(in the rows, 128 means zero)
One turn moves each row of this set onto another row. After a few examples, where does it send each row asked below?
K701: [108 123 143 136 150 138 109 122 124 148 110 106 176]
K340: [139 160 104 109 124 105 127 151 139 132 139 100 150]
K612: [119 126  92 107  83  99 117 130 123 145 109 120 171]
K606: [ 89 114 122 143 114 152 144 118 118 127 127 120 161]
K131: [141 120 106 132  89 128  93 125 107 103 152 116 171]
K255: [102 116 153 120 112 133 140 129 103 129 122 110 167]
K551: [150 132 157 130 130 144 122 128 117 133 139 100 167]
K289: [152 159  92 102  96 130 127 112 126 123 127 113 162]
K172: [145 152  84 138 127 105 114 114 121 139  97 123 174]
K942: [120 113 122 153 132 151 102 125 145 152 136 108 167]
K55: [147 116 137 160 109 140 139 133 115 128 146 116 158]
K674: [104 115  96 144 103 118 102 119  96 103 124 127 177]
K765: [113 163  93 119 143 104 126 140 137 134 116 108 157]
K329: [114 149 103 115 117  89 143 154 122 128 122 111 153]
K451: [127 133  90 141 125 139  80 109 118 108 135 117 177]

K765 goes to K340
K674 goes to K451
And these:
K942 goes to K55
K255 goes to K701
K172 goes to K289

One turn moves each row of this set onto another row. After a few examples, where does it send each row asked below?
K921: [129 177 139 100  99 124 162 112 165  97 164 119 111 132 150 137 124 120
 144 156 132  95 140 111 170 133 113 128 137 138 143]
K8: [107 145 104 121 124 151 144 149 158  82 155 146  90 138  97 135 139  83
 129 178 114 103 126  79 188 136  79 109 130 116 127]
K896: [123 138 169  98 129 166 157 104 175  97 132 148  87 139 117 126 150 104
 144 124 145 124 119 118 163 131  88 122 126 132 102]
K53: [ 86 155 139  85  98 147 176 117 154 127 144 142  92 143 145 153 142 120
 146 135 126  82 158 110 127 106 123 119 156 144  89]
K541: [ 63 158 108  74  90 149 141 161 162 104 189 112  78 151 129 163 116 105
 145 165 107 101 110 107 159 114 120 132 112 138 138]
K126: [ 77 147 125  92 149 153 146 142 126 101 156 147  67 167 128 148 164 112
 142 148 134 129 125 106 141 104 120  99 128  96 107]
K980: [128 137 169  98 128 169 155 110 181  94 129 151  89 140 122 135 148 100
 138 120 143 116 116 124 166 136  97 118 129 131 106]
K294: [ 93 148 134 115 115 164 137 146 160  97 151  82  59 138 147 141 136 105
 120 145 138 135  91 121 138 134 119 130 100 132 135]
K513: [ 77 149 106  83  86 144 138 161 161 107 177 103  76 154 122 176 105 114
 143 148 115  92 118 116 157 112 124 126 122 144 135]
K518: [ 68 139 109 104 136 149 141 142 144 104 146 146  67 160 132 159 154 106
 147 150 129 133 112 103 141 100 124  96 130  88 104]
K611: [ 82 133 127  99 111 185 152 137 194 111 139 109  61 105 114 150 138  94
 118 146 100  90 132  98 139 149  96 130 128 171 133]
K605: [ 71 145 120 120 125 138 159 128 136 108 126 126  75 121 145 126 162 116
 128 176 121 125 145  73 143 154 112  97 150 134 112]
K182: [ 84 156 147  72  99 150 160 126 155 121 152 132  93 126 145 153 152 112
 153 139 130  84 156 115 132 111 135 119 158 161  93]
K368: [105 142 101 119 125 156 151 154 162  87 162 139  94 133  98 136 141  77
 128 183 119 107 120  86 187 139  87 109 132 113 134]
K514: [ 85 142 133  99 116 183 152 141 189 105 141 106  61 104 124 154 138  98
 122 137  96  87 135  99 145 153  94 131 133 175 131]

K368 goes to K514
K605 goes to K294
K513 goes to K53
And these:
K541 goes to K182
K611 goes to K980

One turn moves each row of this set onto another row. After a few examples, where does it send each row asked below?
K85: [119 129 118 122  82 111 120 132 171 105 107 131 133 153 152 131 111 140
 113 131 151 122 168 137 122 145 127]
K249: [133 129 126 110  74 127 113 139 138 146 130 126 145 133 127 142 142 157
 107 128  96 128 111 123 119 141 120]
K658: [135 136 114 152 126 141 153 118 107 115 167 109 123 103 127 124 131 140
 144 166 130 130 111 137 124 124 128]
K738: [132 126 127 131 171 128 121 130 109 126 159  93 125 129 131 127 145 133
 127 127 140 131 100 143 125 126 132]
K32: [134 141 112 118 135 153 138 118 169 140 132 152 125 128 118 138 133 150
 132 150 146 142 181 131 101 130 132]
K685: [146 140 129 143 119 143  94 129 112 126 124 149 120 103 136 119 112 114
 128 105 148 141 170 149 138 116 137]
K576: [141 153 109 131 150 131 122 121 175 126 120 125 150 115 142 136 100 141
 111 140 153 125 153 139  94 125 137]
K516: [129 132 117 143  66 133 124 139 118 121  84 113 130 152 147 136 132 135
 125 124 138 113 154 147 107 134 133]
K402: [146 140 129 112 131 144 109 119 166 147 131 127 141 119 120 111 120 107
 126 144 159 142 154 115 102 145 140]
K777: [115 111 126 139 160 134 152 147 129 129 138 157 119 157 127 117 121 170
 134 136 124 136 135 142 113 152 126]
K694: [126 128 121 123  71 124 115 130 176 117 121 142 116 154 145 133 110 135
 119 132 142 137 170 137 131 140 129]
K250: [135 135 126 157  63 146 104 145 130 140 104 117 127 154 150 133 126 126
 124 124 129 114 149 152 122 135 142]
K883: [135 107 143 119 138 126 133 143 124 123 142 143 109 135 113  96 108 123
 142 135 144 154 113 139 109 159 136]
K160: [126 110 122 125  92 123 126 134 122 125 131 130 122 157 134 126 169 145
 113 146 135 108 189 134 107 130 129]
K49: [137 123 119 145 159 122 128 140 135 125 131 132 124 140 140 118  78 145
 118 122 124 146  99 136 112 135 128]
K644: [125 133 122 127  79 124 108 129 175 118 111 134 130 159 151 126 114 121
 111 126 138 123 159 121 127 153 127]
K86: [138 129 129 108  66 117 121 141 142 125 137 131 130 115 124 150 134 164
 114 134 108 131 113 155 112 131 129]
K287: [156 116 131 122  75 111  94 130 130 121 140 108 112 128 136 116 125 103
 106 138 148 131 151 142 109 116 143]
K691: [145 136 101 155 104 123 106 128 141 125 126 118 126 152 160 146 122 141
  86 128 110 106 153 132 109 103 127]
K315: [129 123 129 129 171 130 122 136 151 116 146  83 126 115 147 128 112 133
 132 119 116 132 117 131 134 131 117]
K163: [117 119 129 126 168 140 149 139 151 106 151 111 108 121 135 140 142 157
 148 130 113 124 145 148 128 137 116]
K635: [134 148 115 154 138 148 104 127 109 125 105 150 136 120 147 126 124 125
 117  98 131 117 170 131 130 124 125]
K244: [126 130 126 133 129 135 115 132  99 119 110 148 135 112 135 117 135 136
 132 111 158 128 191 145 130 127 129]
K864: [124 124 136 107  80 109 116 149 137 130 130 117 159 123 132 135 144 165
 108 135 118 113 117 147 112 148 130]
K639: [132 112 139 107 149 141 132 131 142 116 153 101  99 113 119 120 137 117
 154 127 121 148 130 124 130 143 117]
K948: [131 136 110 153 131 147 147 116 106 131 163 105 133 115 130 120 134 139
 139 162 121 132 110 116 132 126 122]
K341: [134 124 124 124 161 142 131 123 106 131 162 110 104 135 117 132 159 132
 137 129 129 144 110 134 126 126 126]
K861: [131 129 119 136 169 134 137 128 113 117 162 111 107 128 127 143 150 150
 133 130 132 131 110 159 121 118 131]
K553: [125 132 119 153 136 138 149 124 106 122 165 102 143 110 133 115 138 143
 140 167 135 119 115 133 127 134 129]
K809: [133 122 122 140  57 134 114 142 120 139 102 110 125 150 144 133 121 143
 130 128 144 136 162 154 125 121 137]

K341 goes to K861
K883 goes to K777
K402 goes to K32
And these:
K287 goes to K160
K244 goes to K635
K809 goes to K516
K658 goes to K553
K163 goes to K315
K249 goes to K86
K85 goes to K644

One turn moves each row of this set onto another row. After a few examples, where does it send each row asked below?
K25: [134 127 145 111 111 126 118 143 114 128  98 123 122 154 132 133  93]
K99: [164 146 116 129 140 151 135 126 121 145 124 124 125 138 166 132 132]
K923: [158 147 122 130 147 153 135 132 122 143 121 119 126 136 168 140 134]
K129: [121 141 124 132 164 131 129 136 108 127 167 121 136 125 111 136 136]
K151: [106 116 158 140 115 108 121 138 130 130 136 165 127 103 130  97 132]
K647: [145 100 123 119 126 108 102 136 116 129 129 115 141 113 107 146 123]
K377: [111 133 124 135 164 135 134 135 105 129 163 119 129 124 111 134 139]
K180: [141 116 147 138 114 112 143 151 151 149 106 155 113 109 117 107 134]
K299: [130 135 110 122 135 134 133 117 126 142 169 112 131 144 149 145 127]
K548: [113 115 169 141 130 156 117 107 124 129 143 132 142 128 102 129 121]
K560: [147 145 131 140 168 152 136 145  99 132 118 131 123 118 127 121 144]
K245: [137 109 138 147 103 107 143 114 153 149  94 124 135 134 126 124 123]
K9: [111 131 134 142 152 101 117 109 127 131 152 161 106 126 107 117 110]
K894: [114 130 135 138 124 124 125 103 155 121 142 130 114 169 144 106 114]
K177: [112 138 150 137 127 123 121 111 149 123 134 128 122 176 145 107 125]
K68: [113 104 132 123 127 134 125 108 162 147 124  98 113 119 137 142 142]
K384: [109 123 129 136 113 108 100 123 127 108 124 133  99 141 146 154 141]
K155: [123 109 148 124 124 134 123 136 109 102 109 103 126  98 138 133 138]
K850: [132 144 103 152 125 139 127 123 163 140 120 140 135 113 113  93 113]
K974: [147 131 147 115 132 155 116 131 145 137 115 127 134 103  97 108 101]
K529: [159 128 140 136 105 131  90 134 135 155 149 127 118 131 115 136 125]
K808: [128 127 116 137 125 149 147 134 156 118  87 132 127 138 151 113 112]
K817: [145 148 129 134 171 144 135 149 100 132 119 126 126 114 129 127 141]
K867: [146 146 144 129 114 127 110 146  96 120 121 163 136 125 112 115 123]
K986: [124 126 113 142 153 128 140 140 130 129  97 164 118  93 113 123 109]
K193: [144 135 109 111 111 104 117 148 133 136 102 128 105 116 148 126 143]
K187: [121 127 131 139 134 138  99 113 157 117 140 137 110  91 112 127 149]
K904: [133 139 117 128 138 141 130 118 131 139 169 114 134 146 150 149 130]
K834: [118 132 123 134 124 151 152 141 156 121  87 123 139 135 143 120 116]
K588: [120 137 140 136 152  96 110 108 131 137 151 167 109 126 116 123 121]
K26: [121 140 123 166 125 129 143 112 142 114 129 168  98 111 128 131 134]
K273: [119 111 125 119 145 119 129 131 139 142 112 126 135 149 130  90  91]
K983: [101 108 149 149 106 103 120 100 132 129 124 134 148 128 140 114 122]
K140: [127 130 113 131 148 122 141 137 137 135 104 162 127  85 114 135 112]
K248: [137 137 167 141 104 157 111 135 128 129 130 116 103 116 145 122 140]
K16: [108 106 145 134 143 109 143 119 117 116 119 154  98 149 146 128 113]

K140 goes to K834
K99 goes to K299
And these:
K548 goes to K867
K974 goes to K25
K529 goes to K647
K904 goes to K129
K245 goes to K983
K808 goes to K894
K16 goes to K26

One turn moves each row of this set onto another row. After a few examples, where does it send each row asked below?
K42: [106  98 106  96  99 130 101 127 123 156 132 114 129 133 141 140]
K379: [140 152 125 109 139 118 114 123 153 113 130 153  93  98 106 122]
K474: [159 147 135 119 133  98 131 135 147 111 142 157 104 117 119 114]
K795: [135 170 133 112 141 121 108 125 124 147 125 133 102  91 129 135]
K333: [118  89 107 111  92 139 114 120 143 127 123 129 119 150 129 133]
K583: [103 116 110 100 102 119  74 133 128 119 121 141 128 140 143 118]
K912: [157 146 129 115 150 109 146 143 125 152 140 117 113 124 124 123]
K752: [149 172 142 127 135 107 117 147 127 131 131 143 113 110 142 122]
K857: [156 136 144 102 134 133 130 142 122 100 140 164 112 103 125 114]
K846: [118  88 108  88 100 108  96 115 131 122 138 143 123 145 127 121]
K820: [126 153 144 113 144 135 117 156 123 151 113 149 138  97 135 125]
K345: [109  85  99  95  97 127 106 125 146 130 135 130 121 139 123 130]
K597: [112 105 115  92 101 112  89 118 106 150 131 127 131 138 148 132]
K108: [107 109 109 120  94 147  98 132 137 128 111 126 123 145 142 132]
K997: [116  98 113 113  93 140 111 121 124 149 121 116 125 145 143 142]
K995: [145 164 126 124 152 118 128 159 136 133 127 124 112 122 126 114]
K314: [ 96 110 101 104 100 137  85 140 142 131 120 126 126 134 138 129]
K495: [156 141 123 116 150 109 145 147 148 124 139 131 106 128 109 112]
K135: [ 88 109 121 100 102 125 105 135 114 129 125 118 136 136 148 141]
K561: [150 152 148 106 135 137 123 147 103 119 134 153 118  96 143 121]
K420: [ 99  87 119  91 100 117 121 123 122 124 137 123 132 141 133 140]
K538: [136 126 135 105 141 126 131 147 157 115 124 170 126 108 103 111]
K687: [162 130 148  97 134 128 141 132 103 125 148 153 116 100 131 124]
K157: [153 136 131  99 138 108 133 106 130 147 145 138  96  97 109 136]
K5: [ 88 102 114  99 102 124 105 136 135 104 126 130 130 141 134 131]
K494: [148 113 144  96 140 117 150 128 123 161 138 148 133 104 115 131]
K296: [165 145 143 114 133  94 141 127 120 146 149 139 111 113 133 130]

K314 goes to K345
K333 goes to K997
K846 goes to K597
And these:
K752 goes to K474
K420 goes to K135
K538 goes to K494
K857 goes to K687
K157 goes to K795
K912 goes to K995

One turn moves each row of this set onto another row. After a few examples, where does it send each row asked below?
K776: [154 137  99 134 158 150 146 150 168 105 167 136 131 168]
K50: [117 133 105 199 141 135 131 135 176  79 155 136 148 129]
K892: [ 98 136 125 174 139 150 143 141 154 157 138 154 142 166]
K826: [129 135  98 195 142 142 136 137 173  80 153 141 155 133]
K20: [131 134 101 200 145 140 132 148 176  85 157 143 150 135]
K502: [ 85 139 142 142 167 149 125 154 167 111 174 129 139 143]
K521: [ 94 128 120 175 128 148 153 135 162 146 146 162 145 160]
K585: [126 161 115 134 136 117 128 122 155 112 161 156 157 178]
K872: [ 88 136 143 140 161 152 127 141 169 114 179 124 139 138]
K112: [151 135  92 129 154 148 150 144 166 113 165 131 129 168]
K132: [124 136 116 170 161 127 108 134 145 119 108 128 118 139]
K105: [127 140 116 165 152 124 103 127 143 119 117 127 113 133]
K852: [ 98 134 122 171 136 146 151 136 161 152 133 164 139 162]
K218: [156 138  91 133 144 146 154 143 160 112 163 149 130 163]
K730: [121 120 103 159 148 109 141 123 180 120 169 136 163 113]
K317: [118 103 143 144 160 111 121 129 175 119 157 154 142 127]
K847: [138 129 136 146 149 108 106 125 158  98 141 164 139 160]
K293: [ 94 141 144 136 171 143 125 139 172 107 175 123 130 137]
K473: [152 139  97 127 150 143 148 147 170 109 167 142 122 163]
K215: [122 143 110 162 159 127 106 133 138 114 112 124 120 139]
K918: [ 88 133 137 140 166 149 133 154 172 117 176 122 137 144]
K190: [131 146 117 154 159 127 111 125 139 125 115 136 112 137]
K572: [103 128 121 178 139 148 148 137 162 160 138 155 138 163]
K616: [108 155  97 160 131 110 141 114 159 137 155 141 168 144]
K509: [131 136  92 198 142 138 131 148 169  86 153 134 150 134]

K616 goes to K847
K473 goes to K872
K293 goes to K521
And these:
K20 goes to K112
K918 goes to K892

